In the rows, zero is written as 100.
Each path below is one point turned by a fixed rotation once a step. After each direction that follows a path, write how fast that rotation turns it, in degrees per step (0 if it stays still).
Each turn is a multiple of 5 degrees from 10 to 175, or 0.
Each row of a path follows its step; steps can be skipped.
Path 1:
step 4: 95, 92, 115, 102, 94, 110, 88, 98, 116, 74, 87, 109, 105, 121, 107, 114, 72, 110, 108, 95, 100, 124, 90, 117, 70, 111, 93, 95, 103, 101, 99, 96, 103, 110, 100, 84, 96, 88, 108, 107, 119, 119, 98, 111, 100, 105, 113, 91, 114, 98, 88, 89, 113, 99, 87, 108, 91, 102, 85, 91, 99, 81, 98, 96, 92, 106, 97, 114, 89, 117, 110, 93
step 9: 96, 90, 102, 114, 105, 105, 88, 95, 97, 101, 103, 121, 83, 80, 98, 103, 89, 98, 111, 107, 73, 102, 82, 91, 78, 93, 122, 106, 91, 103, 105, 108, 74, 80, 114, 113, 104, 91, 101, 96, 76, 108, 93, 90, 85, 93, 109, 97, 107, 122, 88, 97, 96, 89, 83, 103, 87, 91, 112, 101, 113, 98, 91, 115, 106, 102, 117, 101, 108, 106, 109, 114
step 11: 72, 98, 103, 111, 108, 95, 122, 98, 93, 99, 99, 87, 104, 116, 75, 98, 107, 101, 96, 106, 100, 99, 105, 93, 75, 122, 94, 107, 89, 97, 100, 101, 102, 104, 89, 90, 86, 110, 95, 90, 109, 93, 100, 111, 102, 113, 120, 90, 124, 102, 84, 103, 112, 109, 80, 101, 84, 97, 98, 94, 97, 75, 88, 83, 105, 102, 100, 113, 86, 76, 99, 107
step 12: 112, 108, 128, 104, 101, 94, 89, 85, 97, 97, 81, 91, 101, 97, 96, 98, 102, 98, 90, 86, 112, 121, 92, 97, 100, 90, 85, 104, 108, 99, 99, 107, 111, 99, 82, 103, 109, 97, 86, 91, 89, 102, 96, 94, 112, 91, 99, 85, 90, 101, 112, 130, 92, 88, 103, 132, 108, 86, 97, 91, 87, 84, 109, 82, 89, 106, 103, 130, 116, 108, 96, 114
step 14: 99, 105, 100, 102, 95, 108, 84, 88, 114, 94, 111, 85, 96, 104, 112, 87, 105, 117, 126, 110, 107, 80, 100, 77, 108, 95, 123, 119, 97, 111, 98, 117, 92, 108, 88, 103, 114, 96, 98, 90, 108, 96, 90, 88, 91, 122, 108, 107, 99, 89, 95, 112, 99, 93, 111, 81, 100, 76, 120, 101, 89, 104, 105, 107, 82, 84, 81, 102, 96, 108, 108, 93
step 18: 101, 99, 99, 112, 97, 90, 103, 80, 90, 97, 111, 95, 116, 93, 83, 116, 104, 103, 107, 115, 80, 78, 94, 84, 75, 111, 105, 112, 97, 103, 109, 96, 115, 98, 116, 107, 111, 112, 82, 122, 98, 91, 114, 86, 92, 94, 110, 106, 103, 97, 92, 114, 103, 84, 89, 97, 97, 106, 91, 120, 96, 80, 73, 102, 123, 107, 110, 94, 98, 94, 101, 86
step 21: 97, 110, 120, 105, 96, 97, 100, 96, 116, 90, 88, 89, 104, 108, 105, 79, 110, 106, 98, 71, 90, 86, 106, 92, 100, 103, 103, 93, 101, 108, 109, 113, 87, 103, 74, 107, 107, 89, 94, 107, 114, 94, 95, 81, 118, 106, 112, 103, 97, 126, 100, 100, 91, 83, 107, 91, 106, 100, 92, 95, 103, 111, 116, 112, 102, 121, 88, 119, 110, 129, 91, 85
step 23: 112, 95, 105, 98, 93, 109, 101, 95, 100, 114, 92, 102, 85, 117, 107, 121, 98, 108, 109, 92, 109, 97, 111, 95, 110, 110, 130, 114, 112, 102, 76, 101, 104, 97, 99, 108, 103, 103, 92, 87, 95, 96, 85, 113, 113, 102, 102, 87, 106, 103, 117, 98, 112, 87, 113, 99, 102, 96, 107, 119, 61, 87, 92, 116, 120, 74, 99, 101, 89, 109, 91, 91
99, 101, 97, 103, 100, 100, 100, 101, 96, 93, 103, 98, 101, 103, 102, 103, 100, 110, 102, 103, 99, 102, 95, 100, 104, 101, 99, 101, 101, 103, 103, 95, 99, 102, 101, 97, 103, 96, 101, 101, 101, 104, 99, 100, 100, 101, 93, 104, 99, 93, 103, 102, 102, 101, 101, 105, 102, 105, 98, 101, 100, 102, 101, 104, 98, 96, 100, 99, 97, 100, 106, 99  35
97, 101, 108, 101, 101, 97, 96, 101, 98, 96, 98, 106, 95, 102, 95, 101, 104, 101, 99, 95, 104, 98, 98, 98, 101, 97, 99, 96, 97, 97, 102, 101, 97, 105, 104, 102, 98, 102, 99, 98, 106, 98, 104, 98, 100, 97, 98, 99, 104, 103, 101, 103, 102, 96, 96, 99, 100, 101, 101, 101, 100, 101, 103, 98, 99, 96, 97, 107, 96, 97, 102, 98  40
100, 100, 99, 100, 98, 102, 93, 101, 96, 100, 96, 100, 102, 101, 97, 97, 101, 96, 99, 104, 99, 102, 101, 95, 97, 102, 95, 101, 100, 96, 95, 92, 92, 96, 103, 98, 100, 101, 98, 104, 97, 98, 101, 97, 96, 102, 102, 96, 101, 102, 100, 102, 103, 100, 100, 99, 101, 105, 100, 99, 95, 105, 100, 102, 103, 100, 103, 96, 101, 95, 103, 101  45
97, 103, 101, 98, 99, 98, 103, 102, 97, 98, 97, 105, 100, 101, 105, 104, 104, 100, 103, 100, 101, 100, 100, 100, 98, 100, 95, 99, 99, 99, 100, 102, 101, 103, 97, 90, 103, 97, 96, 100, 99, 102, 101, 102, 101, 99, 107, 100, 98, 102, 103, 105, 96, 103, 106, 94, 99, 96, 99, 97, 97, 104, 95, 103, 98, 100, 99, 102, 100, 101, 104, 99  45
99, 103, 95, 100, 102, 104, 100, 101, 93, 99, 102, 100, 100, 98, 99, 103, 98, 100, 101, 94, 99, 100, 104, 103, 104, 105, 98, 104, 102, 95, 102, 101, 101, 100, 101, 99, 99, 101, 92, 100, 104, 96, 97, 102, 93, 100, 100, 101, 98, 101, 95, 99, 99, 96, 102, 102, 104, 102, 96, 95, 99, 98, 101, 101, 103, 97, 99, 107, 100, 100, 95, 104  65
96, 99, 96, 99, 97, 101, 100, 104, 99, 95, 99, 102, 101, 94, 98, 102, 97, 102, 99, 95, 101, 101, 96, 102, 97, 93, 97, 103, 101, 103, 103, 97, 100, 95, 100, 105, 102, 97, 95, 100, 98, 101, 102, 99, 106, 105, 106, 97, 96, 101, 101, 96, 103, 99, 100, 99, 101, 102, 97, 103, 99, 100, 106, 97, 97, 104, 95, 101, 101, 99, 101, 100  85
99, 102, 101, 102, 105, 97, 107, 97, 99, 105, 99, 101, 106, 104, 99, 98, 104, 100, 94, 100, 100, 103, 99, 100, 102, 99, 102, 97, 96, 101, 104, 91, 98, 99, 96, 98, 99, 102, 97, 95, 99, 104, 99, 98, 103, 100, 100, 101, 102, 99, 98, 100, 102, 99, 104, 103, 105, 96, 98, 102, 98, 101, 101, 101, 105, 101, 97, 101, 105, 97, 97, 99  70
